Families of rows that turns and mirrors carry onto each other, the same ones carrying the whole set onto itself: the rest of each named row's family, in list order
4 families of 8 rows
sol: 0.65	1.59	-2.41	1.01	0.88	-0.73	-0.22	-0.49	1.15	-1.09
Robip: -0.25	0.20	-2.33	-1.37	-1.72	-0.45	-0.60	-2.02	1.27	-2.78
posip: -0.72	1.17	0.14	1.53	-1.70	-0.15	0.14	-0.77	-0.57	-2.43
gima: -0.21	-1.18	-0.14	-1.42	-2.11	0.07	-1.19	-2.34	-0.99	-0.45
Fave: 1.05	-0.97	-3.92	-0.41	-0.42	0.44	-0.99	-1.57	0.02	0.35
riza: 0.81	-0.28	-1.02	1.58	-0.29	-0.28	0.47	-0.74	-1.81	0.96
ririg: 1.00	-0.72	-3.26	-1.14	-0.42	0.40	-0.63	-1.80	0.15	0.95
lag: 0.67	1.05	-2.58	1.43	0.91	0.47	0.27	-0.01	0.42	-1.71
fad: 1.00	-1.11	-3.06	-0.46	-0.44	0.78	-1.07	-1.50	0.90	0.69
goba: 0.68	1.65	-2.75	0.96	0.81	-0.55	0.39	-0.35	0.31	-1.70
rem: -0.06	2.04	-0.95	-0.60	-1.11	2.16	-0.51	-1.12	-0.17	-0.15
rigud: -0.59	0.56	-2.27	-1.34	-1.39	0.25	-1.33	-1.88	0.95	-2.87
bok: -1.15	-1.81	-1.96	0.55	0.08	-1.71	-0.56	-1.04	-0.55	-1.82
kuleb: -0.55	0.79	-2.45	-1.64	-0.93	0.10	-0.82	-1.73	0.99	-2.80
Maka: -0.10	-1.09	-0.64	-1.15	-2.74	0.34	-0.83	-2.37	-1.58	-1.05
sab: -0.57	0.04	-1.98	-1.65	-1.00	0.11	0.13	-1.60	1.43	-2.70
Voza: 0.32	0.19	-1.22	1.59	-0.25	0.16	-0.33	-0.52	-2.26	0.91
kov: -0.52	0.91	0.38	0.48	-0.75	-0.26	0.17	-0.89	-1.52	-2.82
Nukar: -0.54	-1.21	-0.81	-0.73	-2.79	0.32	-1.29	-2.19	-1.27	-0.16
Nepa: 0.94	-0.87	-3.43	-1.27	0.00	0.15	-1.02	-1.92	-0.29	0.50
vireb: -0.79	0.99	0.01	1.31	-1.29	-0.43	-0.27	-0.71	-1.03	-2.85
gidi: 1.32	2.10	-1.32	-0.35	-1.74	1.73	-0.33	-1.62	-0.36	-0.07
tet: -0.53	-2.17	-2.43	0.47	-0.13	-1.54	-0.42	-1.12	-0.65	-1.90
guk: 0.36	1.30	-2.58	1.30	0.99	-0.37	-0.02	-0.11	0.70	-0.85
ruk: 1.04	-0.25	-0.70	1.62	-0.20	0.44	-1.07	-0.79	-2.05	0.57
bal: -0.47	-1.33	-0.88	-0.76	-2.57	0.68	-0.66	-2.15	-1.99	-0.83
kom: -0.93	1.38	0.38	0.64	-1.51	-0.73	0.11	-0.97	-1.07	-2.22
nafe: 0.35	2.13	-1.62	-0.52	-1.78	1.81	0.17	-1.29	0.00	0.03
Tel: -0.24	-1.72	-1.94	0.80	-0.16	-2.07	-1.09	-1.20	-1.02	-1.85
Dese: 0.57	-2.18	-1.77	0.67	-0.05	-1.68	-0.38	-1.26	-0.46	-1.98
suseb: 0.78	2.43	-0.82	-0.25	-1.60	1.47	-0.48	-1.40	-0.22	-0.04
goti: 0.75	-0.59	-0.81	1.81	-0.77	-0.08	-0.10	-0.74	-1.89	0.86

Which other rows belong to the same family as rigud? sol, posip, riza, bok, Nepa, gidi, bal
Which other rows belong to the same family as suseb? ririg, kuleb, Maka, vireb, tet, guk, goti
Which other rows belong to the same family as sab? gima, lag, fad, rem, kov, ruk, Dese

